In the rows, zero is written as 128.
Where one turn sends some rows of the set: a few examples, then the rows asked
J862: [113 160 110 126 138 140 130 108 143 169 131 154 130 133 122 117 148 151
 118 158  93  99  99 157 107]
J169: [133 153 148 141 145  86 129 106 109 173 142 129 133 141 127 127 155 142
  99 126 112 100 130 127  99]
J705: [114 161 130  93 159 137 132 140  91 163 155 149 118 134 119  90 165 125
 108 142 149  85 111 123 109]
J971: [113 161 126  97 161 150 126 144  95 158 157 147 119 133 121  81 161 129
 103 145 148  87 115 123 109]
J231: [135 143 132 149 140 130 100 115 132 150 149 116 123 129 133  90 146 149
  86 139 114 101 149 136  92]
J12: [114 163 130  96 161 137 134 142  89 164 155 151 121 136 119  91 164 127
 108 142 148  87 110 121 110]
J549: [116 133 123 147 123 144 108 115 111 145 136 161 128 153 152 114 172 101
 139 128 143 107 118 120 131]
J134: [113 136 124 157 131 152 108 120 108 143 137 162 137 158 152 110 168 109
 135 132 141 112 118 114 133]
J621: [113 159 109 127 140 141 130 109 143 169 131 154 130 133 122 117 148 152
 117 157  94  99  99 156 107]
J58: [112 160 110 126 138 139 131 108 143 170 131 155 129 132 121 118 149 150
 118 157  94  98  99 157 107]
J448: [112 164 131  99 165 141 133 143  89 164 155 151 124 138 119  89 162 131
 106 144 147  89 110 118 111]
J321: [104 115 121 119 137 119 113 124 103 162 119 115 157 137 146  85 142 152
 145 117 136 109 145 138 118]
J269: [115 134 125 149 126 142 111 114 108 147 135 162 132 156 152 117 172 101
 139 128 143 108 116 118 132]
J527: [113 159 109 126 137 141 130 108 144 168 131 154 129 132 122 117 148 151
 118 157  94  98  99 157 107]
J105: [113 162 128 100 164 150 128 145  93 160 157 148 122 135 121  82 160 132
 103 145 147  89 114 120 110]
J808: [129 157 148 154 154  99 128 113 108 171 144 129 145 146 128 120 152 155
  94 131 108 107 131 119 101]
J467: [114 159 110 126 138 140 130 108 144 169 131 154 129 133 121 117 147 150
 118 157  94  99  99 158 106]
J193: [105 116 123 118 137 113 117 122 100 164 118 116 159 137 146  90 143 151
 147 117 136 109 142 137 119]
J676: [130 150 135 159 150 130 108 119 123 155 150 120 137 137 133  94 144 159
  83 140 109 106 146 126  95]
J442: [105 116 122 118 135 115 115 122 101 163 119 115 157 137 146  89 144 150
 146 117 136 108 142 138 118]
J987: [113 163 130 101 165 147 131 145  91 161 156 149 124 138 119  85 161 132
 104 144 147  90 112 119 111]
J802: [114 133 121 152 125 155 104 117 113 141 137 160 130 154 153 106 169 105
 136 131 142 110 121 120 130]
J434: [112 137 125 156 131 148 111 118 106 146 136 163 138 159 152 114 170 108
 137 130 141 112 117 113 133]
J874: [115 159 129  92 158 141 129 140  93 161 155 148 115 132 119  87 164 124
 107 142 150  84 113 125 108]
J224: [105 114 121 118 135 117 114 122 102 161 119 114 156 136 146  87 144 150
 145 117 137 107 144 139 118]
J496: [139 141 138 129 130  99 112 103 126 161 142 119 110 125 129 110 156 131
 100 127 119  91 141 144  90]
J306: [113 159 110 125 138 139 131 107 143 169 131 153 129 133 121 118 148 151
 118 157  94  98  98 158 106]
J947: [104 116 121 123 139 119 115 125 100 163 119 116 161 139 146  86 142 155
 144 119 135 110 143 136 119]
J191: [104 116 121 122 138 121 113 124 102 161 119 114 159 138 146  84 142 154
 143 118 135 110 145 137 119]
J246: [113 160 110 126 139 140 130 109 144 169 131 154 129 132 121 117 147 151
 117 158  94  99  99 157 106]
J228: [113 159 110 127 139 139 131 108 143 170 131 154 129 133 121 119 148 151
 118 157  94  99  98 157 106]
J232: [138 139 134 136 132 116 102 107 132 153 146 116 112 124 133  96 151 137
  93 133 118  93 147 143  89]
J975: [128 156 143 161 155 117 119 118 115 162 149 125 146 145 129 107 146 162
  86 136 107 110 138 120 100]
J360: [113 136 125 152 128 143 112 117 106 148 135 164 136 158 151 116 172 104
 139 128 141 110 115 114 133]
J876: [116 132 121 149 123 150 105 115 113 142 136 160 128 153 152 109 170 101
 137 129 142 107 120 121 129]
J720: [113 134 122 155 128 156 105 119 111 142 137 161 134 156 153 107 168 108
 134 132 141 111 120 117 131]
J358: [137 147 144 131 135  86 123 101 116 170 142 125 119 132 127 123 158 133
 102 124 117  93 134 137  94]
J608: [115 159 127  94 159 146 127 141  96 159 156 147 115 132 120  83 162 126
 106 144 150  85 115 125 108]
J605: [104 117 123 121 138 114 117 123  99 164 118 116 161 139 145  90 143 153
 146 115 136 110 141 135 119]
J344: [103 118 122 122 139 118 116 124 100 163 119 117 162 140 146  88 142 154
 145 117 135 110 142 135 119]

J193 turns into J605
J676 turns into J231
Now find these:
J720 turns into J802
J448 turns into J987

Where one turn sends some rows of the set: a few examples, then the rows asked
J870: [108 144 112 146 108 131 131 134 113 130 156 123 141 152 122 112 136 127
  98 166 131 131 108 127 151 122 125 107 114 121 130 154 112 129 139 138
 124 156 114 130 119 128 136 122  89 125 165 141 131 125 118 118 134 137]
J281: [127 102 124 129 148 148 144 109 135 147 126 110 101 135 114 105 140 138
 118 164 142 112 127 134 116 124 111 137 137 110 106 143 133 128 138 143
 129 118 141 128 146 140 160 118 100 131 145 147 109 126 102 137 127  98]
J179: [117 120 141 150 150 116 125 131 111 149 122 124 126 124 125 152 159 129
 120 120 121 100 137  89 143 147 104 125 144 115 133 134 129 119 126 138
 131 130  91 123 138 152 129 109 126 137 107 123 124 125 139 158 140 110]
J517: [131  95 135 125 137 102 137 121 107 152 144 121 136 105 132 118 158 102
 138 131 125 112 118 135 131 117 141 124 122 152 117 140 157 149 140 138
 113 113 127 154 117 113 152 138 105 116 126 150 115 131 120 150 148 142]
J497: [121 154 104 116 121 124 120 169 143 116 149 141 132 131 121 149 120 109
 133 110 135  99 129 150 124 136 146 113  97 134 125 122 146 112 164 127
 110 114 122 139 110 100 136 136 129 125 117 114 117 103 133 126 137 109]
J865: [102 136 109 134 131 152 129 145 166 150 125 125 116 107 128 148 128 134
 102 121 121 112 110 131 145 121 130 136 141  93 106 125 151 113 136 130
 139 159 134 118 107 146 121 135 101 105 116 143 128 126 125 151 154  97]
J337: [ 98 150 102 138 132 134  82 120 115 116 162 123 131 129 110 130 122 129
 121 143 120 106 104 152 119 118 120 130 104 124 131 126 127 132 163 137
 113 143 142 136 134 108 145 128  94 127 109 129 144 106 120 147 123 148]
J429: [100 134 105 138 129 141 129 141 174 143 129 129 126 107 130 147 120 141
 101 122 116 116 115 119 150 127 127 134 143  95 122 121 143 116 146 135
 134 156 131 119  99 156 120 150  99 109 120 135 127 122 129 148 152  97]
J834: [128 125 119 134 120 119 128 107 115 118 163 108 157 131 129  97 144 152
 125 139 127 105 131 154 149 135 138 110 109 127 136 129 135 148 161 120
 113 121 119 111 141 116 146 116 105 115 119 120 113 149 119 119 115 155]
J664: [135 142 144 138 149 158 145 123 138 138 135 122  98 115 114 161 121 114
 115 109 117 119 135 124 151 106 122 126 126 108 112 137 148 112 143 122
 136 139 133  88 112 129 143 132 128 100 118 121 118 119 125 150 154 119]
J858: [113 124  84 153 112 128 118 150 160 129 131 119 151 141 140 102 123 152
 105 149 117 104 106 144 151 148 123 112 134 110 134 121 120 117 151 130
 128 151 122 130 119 141 114 139  90 130 134 122 134 122 128 127 118  91]
J943: [117 147  93 122 118 124 112 162 137 102 147 133 141 149 119 133 114 104
 133 115 136 104 129 146 120 137 143 103  85 133 128 130 137 117 168 116
 120 128 123 139 122 106 140 132 125 124 125 125 121 102 126 124 133 113]
J117: [133 103 138 149 150 121 139 109 120 124 141  94 140 133  95 116 133 113
 143 152  91 116 124 107 147 125 102 107 126 114 151 106 111 142 138 114
 123 126 122 132 148 113 142 130  98 103 117 131 150 123 128 146 132 106]
J180: [134 112  80 116 142  94 151 108 121 109 151 139 149 130 139  93  99 133
 136 144 133  97 128 134 133 118 133 123 109 118 137 134 106 150 144 127
 120 126 126 125 136 108 125 144  98  96 129 129 125 133 137 138 135 117]
J825: [128 117 114 128 142 155 137 124 137 154 137 137 109 109 132 122 130 153
 109 172 126 112 126 144 129 129 104 160 140 133 104 155 126 128 128 140
 120 126 112 125 128 144 148 119  97 146 145 127 124 143 117 133 126 120]
J355: [126 130 133 146 123 142 123 127 149 122 120  95 128 136 110 136 150 118
 113 144  98 121 120 118 150 131 121 120 102 109 128 134 126 124 135 107
 156 122 107 137 137 133 136 111  90 123 123 101 122 134 100 166 123  99]
J54: [137 138 143 145 150 155 126 126 129 108 153 123 118 149 105 141 116 104
 141 144 115 107 121 125 148  97 110 102  97 108 136 134 121 134 147 132
 117 107 104 115 136 102 158 122 114 117 133  95 126 110 113 141 122  96]
J929: [104 117 132 125 127 170 103 143 127 134 142 122 132 116 116 135 133 123
 115 127 128  93 128 160 138 116 112  99 124 116 126 121 169 128 145 152
  98 138 123 125 122 118 168 130 143 135 140 147 165 132 128 130 140 115]
J765: [129 149 139 119 136 138 131 151 138 122 152 128 119 121 143 138 132 127
 141 113 132  89 120 142 132 124 152 124 123 126 119 120 147 128 155 129
  81  93 110 126 105  89 146 127 132 135 109 116 116 117 162 151 149 103]
J831: [126 149 131 121 125 134 124 153 142 108 149 136 127 117 137 142 128 134
 141 116 124  96 123 136 133 136 151 124 115 130 124 121 147 122 161 117
  87  96 115 122 102  94 144 134 136 132 113 114 115 108 155 149 161 101]
J945: [110 118 136 116 124 165 120 133 146 133 126 101 142 143 125 135 141 115
 130 132 122  77 130 137 136 105 106 121 138 104 118 128 153 129 152 156
 123 105 133 132 128 123 161 117 120 142 155 141 164 116 127 144 126 123]
J949: [142  84 142 133 143 117 137 139  91 138 127 120 139 141 119 117 155 109
 144 131 129 111 128 149 139 119 124 128 130 133 116 142 149 135 134 133
 123 106 155 132 124 102 153 129 115 138 134 123 133 116 105 162 143 127]
J98: [124  95 119 131 158 101 156 132 100 145 141 147 137 126 132 120 127 139
 138 135 140 104 147  99 140 140 115 124 142 116 127 128 114 135 112 125
 107 140 102 122 129 137 124 129 130 119 120 148 119 144 148 139 155 112]
J23: [107 119  90 145 115 128 116 148 169 142 124 124 150 122 139 119 130 153
 105 145 121  98 105 134 151 141 124 120 135 100 128 122 130 111 139 135
 130 164 117 133 112 144 114 141  94 120 131 132 130 125 130 131 135  85]
J642: [137 106  94 112 148  92 160 106 118 120 153 147 139 120 140  99 101 140
 141 147 139  99 142 125 132 127 134 122 115 121 135 125 109 141 129 121
 110 131 120 122 126 107 123 148 117 106 129 136 124 141 142 138 144 112]
J999: [138 137 160 135 140 136 145 106 129 129 138 103 114 115 133 116 146 132
 130 140 109  98 104 113 138 120 131 123 136 112 131 129 122 129 134 134
  84 113 110 117 119  97 155 124 124 118 113 134 132 116 168 164 168  91]
J144: [122 100 110 124 155  96 156 128 102 127 136 151 140 117 131 122 122 146
 132 134 141 110 147  95 137 137 124 122 130 116 138 127 113 140 121 134
 105 134  97 115 132 133 124 136 128 112 126 142 110 137 145 143 158 104]

J281 turns into J945
J765 turns into J98
Now find these:
J825 turns into J929
J179 turns into J664
J54 turns into J117
J831 turns into J144
J23 turns into J497
J943 turns into J180
J337 turns into J834

Where one turn sends some rows of the set: a few examples, then the rows asked
J177: [107 111 112 111 143 122 115 137 119 140 164 142]
J654: [124 127 103 132 146 117  98  97 124 129 125 134]
J799: [100 124 127 103 129 101 147 105 149 117 123 137]
J966: [112 136 112 147 147 116 139 130 143 158 144 122]
J17: [127 119 129 123 140 104 147 160 129 133 140 142]
J404: [124 131 150 120 108 126 132 131 143  99 128 113]
J718: [103 124 148 123 120 138 128 137 155 133 108 136]
J347: [118 119 141 127  95 129 106 110 133 117 163 131]
J38: [ 99 119 139 139 135  95 129 105 130 129 108 147]
J63: [107 107 127 114 128  92 143 108 108 125 135 135]
J537: [124 121 109 134 113 115 107 105 130 107 153 157]
J578: [120 144 120 132 149 129 127 129 130 113 106 119]
J801: [131 128 117 151 129 125 126 126 109 130 107 120]
J995: [101 144 126 133 150 136 102 122 154 140 133 142]
J841: [138 136 121 143 123 102 118 135 162 114 158 128]
J773: [113 119 115 127  98 119 140 109 164 123 152 141]
J96: [131 130 124 107 149 101 123 130 142 135 165 118]
J393: [124 118 115 157 119 110  98 116 138 115 136 158]
J959: [112 102 142 109 123 123 133 145 162 140 147 136]
J124: [118 107 126 146 110 139 109 107 135 136 111 121]
J59: [ 96 117 142 117 142 130 122 140 127 122 114 152]
J83: [121 107 108 134 101 107 140 113 134 127 162 148]
J896: [127 125 122 119 129 106 138 135 140  91 128 152]
J449: [ 99 112 150 109 126 131  98 112 143 142 141 132]
J220: [117 108 140 113 122 121 135 143 172 136 144 133]
J894: [131 118 105 139 115 124 129 115 110 114 111 137]
J110: [107 113 149 112  98 139 131 130 144 124 120 131]
J868: [119 126 144 120 144 119 135 152 110 126 138 114]
J60: [116 114 153 143 101 120 101 130 145 128 155 130]
J970: [121 116 115 141  90 123 133 100 137 127 150 122]
J751: [ 98 130 111 109 139 141 110 121 159 131 137 136]
J305: [136 123 119 110 125 106 154 149 138 116 145 133]
J195: [114 128 147 120 118 121 102 108 172 124 134 131]
J28: [119 139 132 137 142  85 145 115 141 126 121 119]
J252: [133 139 119 120 113 114 122 118 156 107 167 132]
J827: [109 126 134 118 117 109 140  96 124 123 123 103]
J867: [145 113  98 137 138 105 136 134 124 132 144 122]
J573: [143 108  99 140 139 101 133 134 123 130 143 135]
J153: [106 127 134 129 152 120 108 140 126 149 160 146]
J79: [115 109 118 142 115 142 109 105 140 134 107 127]
J743: [104 118 163 129 127  93 139 123 129 138 132 120]
J342: [ 98 125 114 152 142 126 124 117 139 159 127 140]
J264: [ 96 121 136 141 135 126 130 132 140 167 146 130]
J671: [120 146 123 144 148 127 105 125 125 144 148 112]
J817: [117 132 108 128 135 138 107 116 120 137 146 101]
J822: [137 122 125 147 121 109  97 101 116 126 138 119]
J791: [123 109 137 134 110 117 122 126 102 102 126 139]
J599: [131 114 129 119 139  88 117 131 142 125 163 152]

J537 turns into J995
J791 turns into J59
J264 turns into J83
Now find these:
J894 turns into J718
J63 turns into J38
J195 turns into J96
J220 turns into J867
J817 turns into J60

Where one turn sends some rows of the set: a few examples, then the rows asked
J36: [129 137 136 159 139 134 148 141 111 133 117 128 162 122]
J924: [124 121 117 145 151 147 129 115 109 112 117 146 100 146]
J843: [132 146 126 141 110 148 155 127 119 134 132 103  96 123]
J359: [132 138 128 156 149 128 157 136 115 129 116 128 164 142]
J740: [109 143 137 134 143 129 149 141 117 109 101 106 117 169]
J120: [134 137 130 162 145 138 159 136 118 132 117 127 160 130]
J935: [139 112 108 133 146 115 152 160 127 113 129 107 147 149]
J638: [102 142 153 136 124 137 132 153 105 116 103 106 117 136]
J351: [107 119 115 123 132 147 114 154 118 120 135 146 123 113]
J9: [ 91 101 142 129 129 152 129 122 105 110 133  99 114 140]
J30: [120 120 122 143 146 144 120 121 101 113 117 148 101 139]
J453: [136 147 114 135 124 137 165 120 125 126 130 103  98 152]
J845: [ 98 121 144 118 130 150 137 114 133 142 153 121 130 139]
J15: [113 138 149 155 122 162 152 143 124 125 105 103 111 122]
J916: [110 122 102 114 151 132 124 145 122 110 132 147 124 149]
J464: [143 109 109 145 141 144 163 158 142 126 128 103 142 129]
J510: [127 139 134 152 144 124 146 141 107 129 116 129 164 134]
J601: [121 116 107 139 138 169 139 141 139 125 136 142 117 109]
J241: [126 119 119 152 147 156 132 115 113 116 118 146  98 135]
J828: [138 109 123 146 126 138 147 167 127 126 132 106 143 108]
J514: [146 109 110 147 141 138 165 156 140 122 131 105 142 130]
J634: [ 99  99 137 140 130 166 141 117 117 114 134  97 110 133]
J979: [137 112 107 130 148 121 152 162 132 116 127 106 147 153]
J376: [102 100 129 137 141 161 150 111 123 109 133  97 111 153]
J419: [127 113 120 126 134 118 131 174 116 120 128 108 149 132]
J673: [133 109 122 141 127 142 142 170 127 128 130 105 143 109]
J478: [101 122 138 117 137 147 143 110 138 139 152 121 130 151]
J623: [121 119 125 150 141 153 122 120 106 116 118 147  99 128]
J62: [125 150 121 121 122 118 146 130 107 121 129 106 102 158]
J422: [129 112 122 131 131 115 134 172 114 118 130 108 148 127]
J259: [102 121 139 121 133 153 144 110 139 142 154 121 129 142]
J300: [ 98 123 142 114 134 144 136 114 132 138 152 122 132 147]
J35: [124 119  93 130 156 154 149 133 145 115 133 142 119 145]
J109: [ 95 102 132 127 140 146 137 117 111 104 132  99 114 159]
J158: [121 149 132 127 107 129 136 137 102 129 132 106 101 129]
J674: [121 140 133 151 141 155 169 132 136 117 102 101 111 154]

J979 turns into J464
J623 turns into J30
J36 turns into J510
Now find these:
J674 turns into J15
J351 turns into J916
J845 turns into J300
J422 turns into J935
J9 turns into J109
J158 turns into J62

Where one turn sends some rows of the set: a few examples, then the rows asked
J121: [126 116 139 162 122 143 132 146 108 127  98 109]
J197: [133 111 139 153 117 148 132 149 104 128 100 117]
J395: [130 125 109 108 126 101 101 136 121 135 137 145]
J140: [113 118 112 132 123 103  93 120 140 119 144 131]
J533: [113 125 104 141 142  91 112 127 141 137 122 135]
J399: [101 106 119 125 119 144 129 146 126 119 109 102]
J414: [126 120 147 148 113 143 120 150  97 127 104 103]
J430: [148 138 146 164 111 108 126 122 118 140 124 113]
J863: [157 133 144 156 107 113 130 126 117 139 128 125]
J255: [153 134 143 165 111 111 131 124 120 139 124 121]
J915: [123 150 121 152 160 114 111 136 106 132 103 114]
J205: [116 114 109 133 124 105  97 120 142 120 142 136]
J273: [128 118 102 125 135  99 117 134 135 136 127 152]
J265: [150 140 148 157 107 109 121 124 114 139 128 112]
J495: [146 137 114 134 153 127 123 144 101 131 110 143]
J617: [113 116 110 134 123 103  96 119 143 119 142 133]
J905: [104 104 119 123 119 144 131 148 126 120 110 105]
J494: [103 107 121 121 117 144 126 148 123 119 111 101]
J581: [155 136 147 152 105 113 123 127 112 140 130 120]
J744: [121 120 144 159 119 141 123 146 104 127  99 100]
J856: [135 140 113 152 162 120 125 138 111 132 102 132]
J87: [104 104 120 121 117 145 128 148 123 119 111 105]
J111: [105 136 112 133 138  86  96 128 131 137 126 119]
J820: [128 154 127 134 150 119 100 140  92 131 112 113]
J29: [100 108 121 123 118 144 127 147 124 119 111 101]
J901: [144 146 123 123 146 126 107 145  89 130 117 131]
J251: [117 115 111 129 122 105  96 121 141 119 144 137]
J320: [116 135 117 113 128  93  90 133 119 135 136 125]
J470: [134 116 143 145 113 148 125 151  97 127 104 113]
J103: [117 118 112 128 120 105  94 120 139 120 144 134]

J121 turns into J197
J820 turns into J915
Now find these:
J430 turns into J255
J251 turns into J103
J87 turns into J494
J395 turns into J320

Where one turn sends some rows of the set: a few examples, then the rows asked
J921: [150 119 154 110 106 132 119 141 136 124 126 145 133 168 134 130 137 130]
J653: [142 127 101 133 149 115 125 111 113 139 145 112 109 105 126 126 136 139]
J89: [123  95 128 110 140 121 127 129 136 124 123 148 135 144 149 146 102 146]
J167: [131 101 155  84 126 125 123 154 129 120 133 142 138 122 121 144 135 122]
J217: [124 101 164  90 117 113 135 143 131 114 128 149 130 129 132 140 135 120]
J882: [136 111 131  99 129 129 119 122 159 128 108 148 105 116 117 111 121 128]
J974: [124 108 136  96 117 131 124 116 147 135 103 145 109 131 132 107 118 134]
J604: [137 134 122 160 138 115 137 154 115 149 141 133 125 121 114 118 131 107]
J956: [138 137 115 129 161 116 128 119  97 139 147 115 120 113 119 140 140 137]
J848: [143 143 106 131 160 117 127 120 110 148 138 107 123 110 122 130 135 125]
J729: [138 122 145  98 109 124 115 147 148 126 121 145 118 164 136 136 132 127]
J213: [134 133 146 118 108 126 108 140 145 127 128 133 116 169 141 147 146 118]
J380: [134 156 115 134 131 133 147 105 102 118 139 132 125 105 139 127 127 118]
J283: [115 107 148 122 146 122 135 126 128 122 118 145 131 147 162 138 114 147]
J978: [108 148 126 154 146 119 139 151 128 138 141 123 129 127 129 115 142 109]
J953: [125 120 113 145 126 119 105 123 114 114 142 106 125 138 116 132 112  98]
J794: [125 110 161  90 113 130 131 135 134 106 131 144 125 130 131 155 138 111]
J389: [145  94 133 112 123 124 135 123 155 132 119 161 111 126 122 115 123 136]
J704: [138 127 151  95 110 118 129 144 146 133 118 132 123 163 131 140 145 132]
J57: [137 150 112 148 138 143 139 105 105 118 150 125 125 118 128 121 126 124]
J72: [150 160 108 139 135 135 129 102 115 119 149 134 128 119 124 124 133 128]
J973: [141 146 126 145 132 146 146 102 105 122 145 147 123 120 127 133 122 140]
J47: [120 116 167  98 119 129 131 160 140 114 125 142 131 128 122 139 133 114]
J104: [122 141 124 148 132 113 149 151 128 152 145 136 138 116 120 116 138 111]
J441: [130 130 110 147 129 115 116 136 112 110 142 114 142 127 115 125 106 103]
J703: [138 122 165 110 112 120 115 146 142 123 113 131 128 163 130 136 131 116]
J37: [111 118 160  90 110 111 137 141 127 117 133 135 134 114 116 139 142 118]
J981: [113  98 143 111 145 127 129 129 143 124 117 143 124 133 168 132 127 137]
J175: [152 132 107 120 161 112 116 118 127 136 133 109 124 111 118 141 136 141]
J980: [136 147 103 142 134 131 135 101 109 133 148 136 127 113 142 128 120 135]
J922: [115 136 124 140 130 116 111 117 112 123 129 110 125 126 112 118 116  87]
J128: [142 143 103 130 152 116 124 123 112 136 132 100 104 120 132 131 143 131]

J389 turns into J922
J128 turns into J921
Now find these:
J47 turns into J653
J175 turns into J213
J729 turns into J57
J981 turns into J604
J72 turns into J794
J882 turns into J953

